One hidden turn or mirror swaps the rows below in pairs. Which row is each named row swapped with?
fogak: | +2.37 | -2.32 | -3.07 | +1.87 | -0.29 | -3.65 | +2.99 | +1.81 | -3.41 | +2.03 | -1.63 | -2.09 | -1.98 | +1.63 | +0.92 | +0.58 | +0.73 | +0.71 | +2.45 | -2.33 | -2.74 | -1.10 | +1.96 | -1.61 | -0.75 | +0.08 | -3.03 | -0.91 | +0.00 | -1.69 | -3.32 | +0.55 | +1.07 | -1.46 | -1.10 | +3.22 | +2.38 | +0.67 | +1.20 | +0.61 | +0.04 | +0.60 | +0.75 | +0.55 | +1.38 |
lom: | +1.54 | -3.59 | -0.79 | -1.10 | -0.41 | -3.77 | -0.38 | -0.41 | -0.44 | +2.62 | -3.54 | -0.35 | +3.75 | -0.42 | +0.61 | +0.86 | +0.72 | -2.46 | +2.22 | -1.29 | -1.40 | -2.37 | -0.79 | -1.57 | +1.23 | +3.63 | +0.21 | -2.42 | -0.65 | -0.50 | -2.40 | +0.26 | +2.22 | -1.58 | -1.35 | +0.67 | -1.60 | +0.96 | +0.43 | -2.48 | +0.37 | +0.75 | +2.75 | -0.82 | -3.39 |
vav: | +2.75 | -2.81 | -2.41 | +1.83 | -0.77 | -2.83 | +1.97 | +0.59 | -2.47 | +2.20 | -1.10 | -0.90 | -1.90 | +1.91 | +1.51 | +0.29 | +1.43 | -1.69 | +2.22 | -2.41 | -1.56 | -0.92 | +1.12 | -0.97 | -0.36 | +0.69 | -1.62 | -2.77 | -1.00 | -0.79 | -3.98 | +1.12 | +2.09 | -0.15 | -2.20 | +3.70 | +0.66 | +1.36 | -0.42 | -0.32 | +0.02 | +1.40 | +2.27 | +0.07 | +0.39 |
kiz: | +2.03 | -2.92 | -2.28 | +1.44 | -1.43 | -3.27 | +2.26 | +3.40 | -2.30 | +3.23 | -1.54 | -1.03 | -1.60 | +2.55 | +1.92 | +1.87 | -0.44 | +0.01 | +1.79 | -2.52 | -3.18 | +0.41 | +0.39 | -0.75 | -1.68 | +0.35 | -2.11 | -0.06 | +0.13 | -1.65 | -4.43 | +2.06 | +0.23 | -0.45 | -2.06 | +1.94 | -0.51 | +0.19 | +1.26 | -0.67 | -0.96 | +1.41 | +1.62 | +0.85 | +1.44 |
Vaze: | -2.61 | -3.52 | +0.19 | -0.57 | -1.33 | -3.99 | +0.98 | +0.13 | -0.53 | +2.10 | -3.31 | -0.79 | -1.20 | +0.09 | +0.34 | -3.54 | -2.49 | +2.22 | -0.86 | -2.75 | -4.15 | -0.01 | -1.16 | +0.18 | -2.62 | +0.59 | -0.04 | -0.33 | -1.34 | +0.63 | +2.39 | -0.36 | +1.53 | -3.38 | -1.28 | -1.30 | -1.67 | -0.08 | +4.55 | -0.90 | -1.53 | -0.08 | +1.13 | -0.01 | -0.22 |
kide: | -2.82 | -3.43 | +0.24 | -1.43 | -1.09 | -4.68 | +0.45 | -0.12 | -0.10 | +2.33 | -3.93 | -0.56 | +0.96 | -0.99 | +0.02 | -2.76 | -2.75 | +1.35 | -0.33 | -2.12 | -3.83 | -0.47 | -1.83 | -0.23 | -1.34 | +1.58 | +0.25 | -0.76 | -1.08 | +0.55 | +2.05 | -0.19 | +1.53 | -3.29 | -0.52 | -2.09 | -2.12 | -0.20 | +4.17 | -1.69 | -1.64 | -0.44 | +1.60 | +0.24 | -1.78 |
Lipaf: | +1.63 | -1.95 | -4.29 | +0.61 | -2.99 | -3.29 | +3.03 | -1.55 | -0.54 | +1.80 | -1.41 | +0.53 | +1.47 | +0.90 | -1.50 | -0.65 | +3.92 | +0.48 | -1.09 | -2.98 | -2.22 | +3.06 | +4.09 | -1.95 | -1.75 | +0.82 | +0.66 | -1.30 | -1.58 | +0.10 | +1.59 | -3.78 | +0.34 | -2.38 | -0.70 | +0.43 | +0.66 | +0.43 | +2.20 | -1.57 | +1.89 | +0.13 | +0.44 | +0.48 | +1.74 |
pasi: | +1.28 | -3.37 | -0.78 | -1.49 | -1.37 | -4.41 | +0.23 | -0.21 | +0.01 | +2.14 | -4.54 | -0.51 | +5.88 | -1.33 | -0.48 | +1.53 | +0.89 | -1.22 | +1.24 | -1.25 | -1.74 | +0.05 | +0.47 | -2.36 | +0.86 | +3.85 | +0.93 | -0.98 | -0.45 | -0.51 | +0.26 | -1.46 | -0.03 | -2.96 | -1.48 | -2.16 | -1.61 | -0.22 | +1.68 | -3.72 | +0.49 | +0.58 | +1.43 | -0.53 | -2.85 |
dapiz: | +1.70 | -3.21 | -2.06 | -1.90 | +0.06 | -4.63 | +1.00 | +1.44 | +0.74 | +3.59 | -3.31 | +0.48 | +2.55 | -2.41 | -0.47 | +1.37 | +0.33 | -1.67 | +2.99 | -0.38 | -3.64 | -1.53 | +0.82 | -2.58 | -0.23 | +4.17 | -0.89 | -0.98 | -0.25 | -2.02 | -0.21 | +0.50 | +1.41 | -2.85 | -0.70 | -1.95 | -1.50 | +0.52 | +1.50 | -3.24 | +0.31 | +0.58 | +1.63 | -0.67 | -3.96 |
Fena: | +2.21 | -2.44 | -2.25 | +2.92 | -1.38 | -2.70 | +1.69 | +1.67 | -3.00 | +1.80 | -1.62 | -1.47 | -2.90 | +2.34 | +1.41 | +0.49 | +0.55 | +0.47 | +2.95 | -1.44 | -2.57 | -0.99 | +0.16 | -0.47 | -1.10 | +0.71 | -1.70 | -0.48 | -0.07 | -1.65 | -3.72 | +1.39 | +0.97 | -1.14 | -1.47 | +2.16 | +0.37 | +0.22 | +1.51 | +1.46 | -1.40 | +1.40 | +1.81 | +0.72 | +1.09 |
puvek: | +0.51 | -1.86 | -3.43 | +0.63 | -2.94 | -3.06 | +2.96 | -1.55 | -1.31 | +2.52 | -1.62 | -0.17 | -0.58 | +1.24 | -1.18 | -2.18 | +2.10 | +0.83 | -2.12 | -3.28 | -2.33 | +3.03 | +3.68 | -1.43 | -2.23 | -0.40 | -0.21 | -1.50 | -1.88 | +0.22 | +1.80 | -3.54 | +0.94 | -2.58 | -0.65 | +0.43 | +0.65 | +0.81 | +3.27 | -1.42 | +1.45 | -0.10 | +0.78 | -0.08 | +2.39 |
tepi: | -3.02 | -3.11 | +0.17 | -0.10 | -1.32 | -3.92 | +1.00 | +0.08 | -0.92 | +2.18 | -2.66 | -0.83 | -1.18 | +0.08 | +0.87 | -3.66 | -2.63 | +2.43 | -0.82 | -2.75 | -4.22 | -0.15 | -1.10 | +0.46 | -1.97 | +0.58 | -0.54 | -0.42 | -1.33 | +0.83 | +1.58 | +0.34 | +1.79 | -3.29 | -0.79 | -0.52 | -1.94 | +0.14 | +4.36 | -0.63 | -1.28 | -0.32 | +1.37 | +0.63 | -0.26 |
dad: | -2.78 | -2.96 | -0.28 | -1.17 | -1.74 | -4.29 | +0.79 | -0.98 | +0.00 | +2.69 | -3.91 | -0.49 | +0.85 | -0.34 | -0.39 | -3.51 | -1.91 | +1.30 | -1.70 | -2.64 | -2.87 | +0.38 | -0.45 | -0.53 | -1.53 | +1.25 | +0.10 | -0.92 | -1.59 | +0.73 | +2.63 | -1.63 | +1.80 | -3.49 | -0.36 | -1.80 | -2.06 | +0.21 | +4.64 | -2.01 | -0.60 | -0.49 | +1.43 | -0.48 | -0.97 |
ketel: | +1.42 | -3.03 | -1.67 | +2.03 | -1.09 | -3.40 | +2.65 | +1.98 | -2.72 | +2.20 | -1.43 | -1.94 | -3.75 | +1.43 | +1.13 | -0.03 | -0.75 | +0.59 | +1.97 | -2.96 | -2.98 | +0.42 | +0.60 | -0.79 | -2.05 | -0.75 | -2.68 | -1.17 | -0.32 | -0.87 | -2.55 | +2.12 | +1.22 | -0.89 | -1.49 | +2.56 | -0.29 | +0.30 | +1.67 | +0.75 | -0.96 | +1.71 | +1.26 | +1.09 | +1.58 |
pak: | +1.65 | -2.83 | -1.27 | +2.40 | -1.36 | -3.47 | +3.02 | +1.92 | -2.73 | +1.98 | -1.41 | -1.84 | -3.75 | +1.79 | +1.34 | -0.38 | -0.21 | +0.83 | +1.29 | -2.77 | -2.85 | +0.94 | +1.78 | -0.69 | -1.85 | -1.01 | -2.62 | -1.31 | -0.73 | -0.95 | -2.11 | +1.01 | +0.58 | -0.60 | -3.04 | +2.02 | +0.84 | -0.04 | +1.54 | -0.42 | -1.49 | +1.34 | +1.09 | +0.79 | +2.21 |
sop: | +2.25 | -2.99 | -1.98 | -0.30 | -1.51 | -3.47 | -0.63 | -0.08 | -0.84 | +1.98 | -3.93 | -0.40 | +5.01 | -0.37 | -0.16 | +2.25 | +1.77 | -1.30 | +2.84 | -0.34 | -1.31 | -1.55 | -0.50 | -2.18 | +1.11 | +4.58 | +0.84 | -0.03 | +0.20 | -1.55 | -1.82 | -0.96 | +0.43 | -2.86 | -0.37 | -1.39 | -1.57 | +0.24 | +1.48 | -1.35 | +0.27 | +0.61 | +1.93 | -0.35 | -2.93 |
kufo: | -2.79 | -3.25 | +0.41 | -0.30 | -1.25 | -4.76 | +0.65 | +0.10 | -0.07 | +2.21 | -3.37 | -0.65 | -0.63 | -0.17 | +0.60 | -3.49 | -2.72 | +2.00 | -0.48 | -2.62 | -3.42 | -0.57 | -1.78 | +0.02 | -1.42 | +0.86 | -0.48 | -0.88 | -1.25 | +0.78 | +1.72 | +0.09 | +1.95 | -3.20 | -0.97 | -0.91 | -2.01 | -0.29 | +4.29 | -0.72 | -1.58 | -0.04 | +1.24 | +0.56 | -0.94 |
ziku: | -3.24 | -2.76 | -0.82 | -0.69 | -1.16 | -4.54 | +1.01 | -1.19 | -0.13 | +2.30 | -3.19 | -0.20 | +0.23 | -0.96 | +0.17 | -3.56 | -1.93 | +1.94 | -1.34 | -2.42 | -3.63 | +0.13 | -0.79 | +0.13 | -1.53 | +1.82 | +0.42 | -1.02 | -1.26 | +0.50 | +2.81 | -1.09 | +1.49 | -3.50 | -0.80 | -1.81 | -2.12 | -0.27 | +4.14 | -1.22 | -0.72 | -0.72 | +0.84 | -0.36 | -0.92 |
robu: | +1.90 | -3.32 | -2.36 | -1.39 | -1.58 | -3.89 | +0.27 | +1.88 | -0.27 | +3.47 | -3.46 | -0.11 | +5.33 | +0.14 | +0.46 | +3.47 | +0.68 | -1.53 | +1.84 | -1.36 | -2.04 | -0.06 | -0.33 | -2.07 | +0.26 | +3.85 | +0.52 | +0.34 | +0.18 | -1.41 | -2.74 | +0.05 | -0.32 | -2.12 | -0.91 | -0.91 | -2.29 | +0.14 | +1.16 | -3.05 | +0.39 | +0.85 | +1.59 | -0.27 | -1.99 |
Pura: | +0.66 | -3.65 | -2.15 | -0.63 | -0.46 | -3.28 | +0.59 | +0.83 | -0.02 | +2.23 | -4.26 | -0.97 | +4.06 | -1.92 | +0.56 | +2.79 | +1.07 | -1.30 | +2.51 | -0.82 | -1.44 | -0.70 | -1.05 | -2.57 | +1.33 | +4.26 | +0.29 | -1.01 | +0.46 | +0.35 | -1.80 | +0.47 | +1.03 | -1.81 | -0.07 | -1.98 | -1.22 | -0.53 | +0.48 | -2.80 | -0.57 | +1.39 | +2.20 | +0.06 | -2.18 |
Nobe: | +1.16 | -2.14 | -4.12 | +0.11 | -2.83 | -2.84 | +2.50 | -1.69 | -0.65 | +1.86 | -1.39 | +0.38 | +2.38 | +0.37 | -1.30 | -0.71 | +3.42 | +0.65 | -1.33 | -2.80 | -2.77 | +2.87 | +3.91 | -1.75 | -1.74 | +1.59 | +1.19 | -0.85 | -1.48 | +0.06 | +1.68 | -3.83 | +0.31 | -3.06 | -0.24 | +0.03 | +0.21 | +0.65 | +2.49 | -2.01 | +2.30 | -0.37 | +0.60 | +0.19 | +1.40 |
duruf: | +0.30 | -1.67 | -4.10 | +0.82 | -2.49 | -3.14 | +3.52 | -2.02 | -1.11 | +1.95 | -0.81 | +0.30 | -0.41 | +0.56 | -0.85 | -1.94 | +2.22 | +1.20 | -1.40 | -2.89 | -3.05 | +3.37 | +3.59 | -0.87 | -2.30 | +0.64 | +0.35 | -1.45 | -1.62 | -0.23 | +2.03 | -3.36 | +0.58 | -2.52 | -0.80 | +0.21 | +0.57 | +0.40 | +2.63 | -0.83 | +1.43 | -0.45 | +0.11 | +0.05 | +2.37 |
vog: | +0.88 | -3.15 | -1.63 | -1.58 | +0.11 | -4.78 | +0.23 | +0.82 | -0.95 | +2.24 | -4.41 | -1.20 | +5.34 | -1.26 | -0.12 | +1.39 | +0.16 | -0.73 | +2.34 | -0.95 | -2.02 | -2.68 | -0.36 | -2.59 | +1.26 | +3.80 | -0.59 | -0.33 | +0.14 | -1.32 | -1.60 | -0.36 | +0.79 | -3.26 | +0.08 | -0.56 | -0.43 | +0.52 | +1.78 | -2.01 | +0.72 | -0.16 | +0.97 | -0.45 | -3.13 |
larat: | +1.34 | -2.59 | -3.60 | -0.16 | -2.92 | -2.83 | +2.61 | -1.67 | -0.79 | +1.64 | -1.88 | +0.27 | +1.39 | +0.75 | -1.60 | -0.83 | +3.15 | +0.63 | -1.37 | -2.89 | -2.82 | +3.16 | +3.75 | -1.84 | -2.24 | +1.07 | +1.13 | -0.64 | -1.51 | +0.09 | +2.28 | -4.22 | +0.02 | -3.33 | -0.96 | -0.33 | +0.50 | +0.65 | +2.80 | -1.54 | +1.87 | -0.14 | +0.47 | -0.06 | +1.50 |
ton: | +1.75 | -1.75 | -4.42 | +0.89 | -2.67 | -2.87 | +3.64 | -0.99 | -1.43 | +1.95 | -1.03 | +0.01 | -0.20 | +1.06 | -0.99 | -0.48 | +3.27 | +0.43 | -0.89 | -3.06 | -2.85 | +3.46 | +4.37 | -1.54 | -2.40 | -0.16 | +0.01 | -1.33 | -1.30 | -0.41 | +1.04 | -3.31 | +0.22 | -2.22 | -0.79 | +0.76 | +1.24 | +0.51 | +2.37 | -1.18 | +1.26 | +0.09 | +0.63 | +0.66 | +2.61 |
rute: | +1.81 | -3.28 | -2.10 | -1.60 | -1.39 | -4.04 | +0.22 | -0.30 | -0.07 | +2.41 | -4.17 | -0.39 | +5.74 | -1.74 | -0.95 | +2.21 | +1.54 | -1.73 | +1.99 | -1.27 | -1.71 | +0.23 | +0.40 | -2.73 | +0.53 | +3.78 | +0.75 | -0.93 | -0.20 | -0.51 | -0.47 | -0.96 | +0.32 | -2.89 | -0.03 | -1.38 | -2.24 | +0.32 | +1.42 | -2.54 | +1.54 | +1.02 | +1.40 | -0.26 | -2.69 |
nides: | +1.78 | -2.83 | -3.29 | +2.19 | -0.59 | -2.21 | +2.95 | +2.07 | -2.21 | +2.11 | -1.78 | -1.82 | -2.73 | +0.63 | +1.57 | +1.88 | +1.18 | +0.01 | +2.48 | -2.11 | -2.35 | +0.37 | +0.82 | -1.72 | -0.56 | +0.85 | -2.13 | -1.55 | +0.22 | -0.13 | -3.61 | +1.46 | +1.36 | -0.25 | -1.19 | +1.49 | +1.17 | -0.49 | +0.00 | -0.49 | -1.36 | +2.02 | +2.02 | +0.98 | +1.90 |
Nel: | +2.93 | -2.53 | -3.21 | +1.24 | -0.28 | -3.61 | +3.47 | +2.65 | -1.25 | +3.37 | -0.84 | -0.35 | -4.02 | +0.05 | +0.47 | +0.93 | +0.94 | -0.53 | +2.92 | -1.67 | -4.27 | -0.13 | +2.85 | -1.77 | -2.24 | +0.59 | -3.21 | -1.44 | -0.35 | -2.44 | -2.06 | +1.42 | +1.43 | -1.23 | -1.66 | +1.40 | +0.85 | +0.48 | +0.91 | -0.88 | -0.46 | +1.07 | +1.43 | +0.42 | +0.22 |

lom is swapped with vav
tepi is swapped with Nobe
kiz is swapped with robu
nides is swapped with Pura
ziku is swapped with duruf
pasi is swapped with pak

